In the rows, 128 means zero.
Each named move below is a turn or a mirror, shown by a few rows before and after it. Which moves, in which order, take the first row of each later pair to the second? The first pair is answered.
T:
[101 142 175 139 151  88 140 134 136 112 110 125 129  93 153 121 140 155
 134 124 127 136 134 149  86 120 151 143 108 101 116 123 130 157 152] |-> [101 142 168 145 150  89 129 132 132 117 117 131 128  97 143 121 137 151
 143 131 132 136 134 150  83 107 148 141 108 101 124 118 130 153 158]
[146 113 116 127 100 100 133 141 184  85 162  66 106 119 117 132 106 144
 101 148 124 123 184 127 130 135 181 165 116 115 131 155 144 169 127] |-> [143 113 114 138  97  71 129 147 182  99 164  75 132 142 116 147 109 144
 121 154 134 114 163 127 130 104 179 186 127 126 130 148 149 160 122]
[119 161 155 111 145 102 140 124 130 127 136 170 120 121 170 135 194 138
 125  71 138 112  87 174 111 138 116 103 132 128 188 143  87  74 111] |-> [120 161 156 107 137 117 140 118 130 119 130 167 113 117 175 134 192 142
 120  77 132 113  95 178 115 148 114 101 118 120 186 145  85  73 113]
[122 143 116 119 133 148 115 133 122 130 150 104 134 119 127 133 103 142
 151 119 134 108 145  98 108 119 124 141 122 123 124 112 135 119 128] |-> [127 139 119 118 137 151 116 120 122 128 144 100 128 119 128 126 102 150
 150 118 125 110 143 103  96 128 129 127 115 119 118 117 139 123 121]
Y:
[115 146 149 120 158 164 104 109  57 138 119 150 150 115 121 132 122 159
 145 118 115 129 117 126 175  86 143 115 138 170 132  73 145  99 101] |-> [130 103 133 119 132 122 130 110  88 124  93 145 144  85  98 103 128 118
 104 140 143 192 103 153 199 121 165 102 136 145 137  92 130 134 107]
[170 108  73  95 143 117 159  97 150 127 113 169 100  69 129 124 136 137
 106 156 129 114 117 119 154 140 112 120 112 128 148 110 140 129 137] |-> [165 135  83  94 156 138 148 100 141 133 128 158 105  81 144 132 133 157
 141 144 121  76 122 107 145 126 101 128 117 141 144 102 141 121 147]
[158 128 152 132 133  98 149 124 115 149 133 146 133 183  69 184 122 126
 166 137 168 103  93 100  92  81 114 139 156 163 133 114 138 117 126] |-> [162  98 147 127 115  73 160 120 132 143 121 145 132 162  48 158 132  97
 132 155 186 138  84 111 112 106 131 132 157 146 139 133 135 136 115]
[133 145 114 110 150 192 138 115  96 140 132 105  98 108 111 129  99 137
 117 146  85 125 191  84 118 159 110 134  88 155  92  94 131 117 137] |-> [136 112  98 104 138 171 149 110 121 129 123 109  93  89 103 107 102 106
  90 162 100 164 174 102 139 174 122 134  92 138  96 109 123 140 137]
W:
[120 150 135 185  98 116 111 110 125  87 134 166 144 110 143 133 133 146
 174 111 139 114  85 177 128 102 152 117 149 100 178 173 125 102 136] |-> [121 148 104 179 118 110 124 113 103 111 147 156 151 156 128 153 107 135
 198 116 138  89  79 136 117  80 143 160 149 131 144 134 130  92 142]
[102 122  93 109 111 133 137 131 118 125 164 159 133 142 146 126 130 136
 150 144 163 125 119 124 168  75  97 165 145 184 119  61 166 119 126] |-> [114 137 103 120 118 158 142 114 128 103 150 114 109  98 118 107 112 173
 128 151 168 134 184 127 150  85 121 174 157 137 140 108 178 170 115]
[113 145 147 164 128 117 120 145 142 102 117 107 159 119 111 168 146 168
 130 114 177 122 123 147 112  57 140 140 165  85 177 156 145 164 145] |-> [103 139 148 160 129 101 115 154 144 111 129 145 170 138 134 184 166 138
 142 111 186 120  87 150 132  56 125 128 151 106 176 132 134 133 146]
[140 112 144 145  92 121 125 118 128 103 107 132 118  76 150 125 118 119
 107 119 133 148 126 146 143 123 160 119 144 104 160 138  97 138 115] |-> [131 103 117 140 107 100 124 133 117 132 127 164 136 129 151 145 123  95
 141 117 122 127  85 120 149 111 134 138 119 141 131 106 103  94 120]
Then:
Between the rows of a pair lie 2 to 3 moves.
[102 148 106 110 127 140 147 136 124 122 106 125 118 153 131 148 158 116
 125 129 105  74 115 115 140 101  83 133  87 154  76 111 109 113  71] |-> [119 124 114 110 107 113 170 130 141 106  88 106 105 114 106 113 146  96
  83 156 132 119 124 130 150 132 103 125 105 123  91 145 108 161  74] -> Y, W, W
[110 176 154 121 135 183 121 123 108 139 130 128 107 132 151 121 147 147
 153 108 114 128 170 124 117 142 121  92 120 125 119 165 126  94 116] |-> [111 170 146 118 133 184 122 132 106 145 138 124 109 147 140 133 129 145
 149 105 109 115 170 108 120 125 109 105 116 140 109 146 127  90 114] -> W, W
[122 132 147 121 147 159 129 141  93 112 109 137 117  92 171 123 108 140
 146 133 103 106 153 141 126 138 145 111 114 137 121 116 133 109 135] |-> [124 139 170 136 135 131 120 139 121  93 105 137 130  98 169 123 123 145
 145 136 116 108 132 160 118 118 160 106 142 131 146 137 124 116 134] -> T, W, W
[143 142 130 147 125 195 102 131 126 142 141 136 114 127 131 108 109 132
 129 112 111  82 151 131 131 114 128 147  99 124 142  88 135 118 112] |-> [141 140 145 158 109 150  92 139 130 148 146 153 136 141 140 118 124 135
 148 105 132  77 110 143 133  81 130 149 121 132 155  93 125 113 111] -> W, T
[ 93  98  96 135 132 154 139 160  88 150 134 135  95 100 119  96 129 107
 123 104 135 125 192  79 153 159 101 122 112 138  96 138 127 109 149] |-> [102  92 135 144 105 115 121 164 125 135 116 165 117  77 132  98 167 110
 127  90 168 137 160 130 167 140 124  98 136 115 138 179 113 109 140] -> T, W, W
[135 127 154 146 119  96 131 138 140 153 126 140 134 158 127 137 134 123
 154 128 139 106 123 126 122 112 150 173 144 122 142 105 128 104 126] |-> [133 130 125 114 129 151 130 133 122 147 136 126 107 141 131 118 124 120
 136 124 104 116 164 105 123 146 133 161 110 126 110  87 132  98 144] -> T, W, W
[ 91 146 138 134 129  73  96 149 111 134 147 137 167 157 141  93 137 125
 116 159 139 123 103 215 107 128 166 104 198 120 132 146  74 128 117] |-> [ 85 152 123 121 142 117  93 157  80 144 164 153 144 176 171 108 135 125
 126 148  97 104 117 183 103 146 133 105 162 158  92  97  71  84 124] -> Y, T, W
[148  91 115 109 135 135 115 132 145 108 105 145 106 111 155 142 144 135
 126 142 141 141 113 142 166 161 139 126  90 105 132 164 113 146 115] |-> [147  97 115 125 149 115 117 123 148 120 101 115 123 122 133 151 121 155
 127 151 157 123 132 134 147 126 152 153 117  98 133 173 126 167 116] -> T, W, W
[133 112 120 125 129  76 148 117 142 132 125 107 158 120 107 129 120 113
 135 155 155 135 120 121 122 118 157 149 149 110 125 128 126 154 125] |-> [126 112  99 111 132  93 155 125 126 147 138 124 154 148 114 129 125  93
 140 155 136 128 118 105 132 131 134 148 120 136 102  83 134 128 135] -> T, W, W
[134  73 106 129 124  34 115 114 133 138 162 184 172 164 118 178 122  31
 128 178 165 161  52 143 118 139  96 167 123 155 120  35 123 149 140] |-> [158  94  92 122 144 109 137  72 132 114 140  74 130  95  54 138  47  78
  88 196 146 166 170 114  77 161 126 192 126  99 116  81 159 223 140] -> W, T
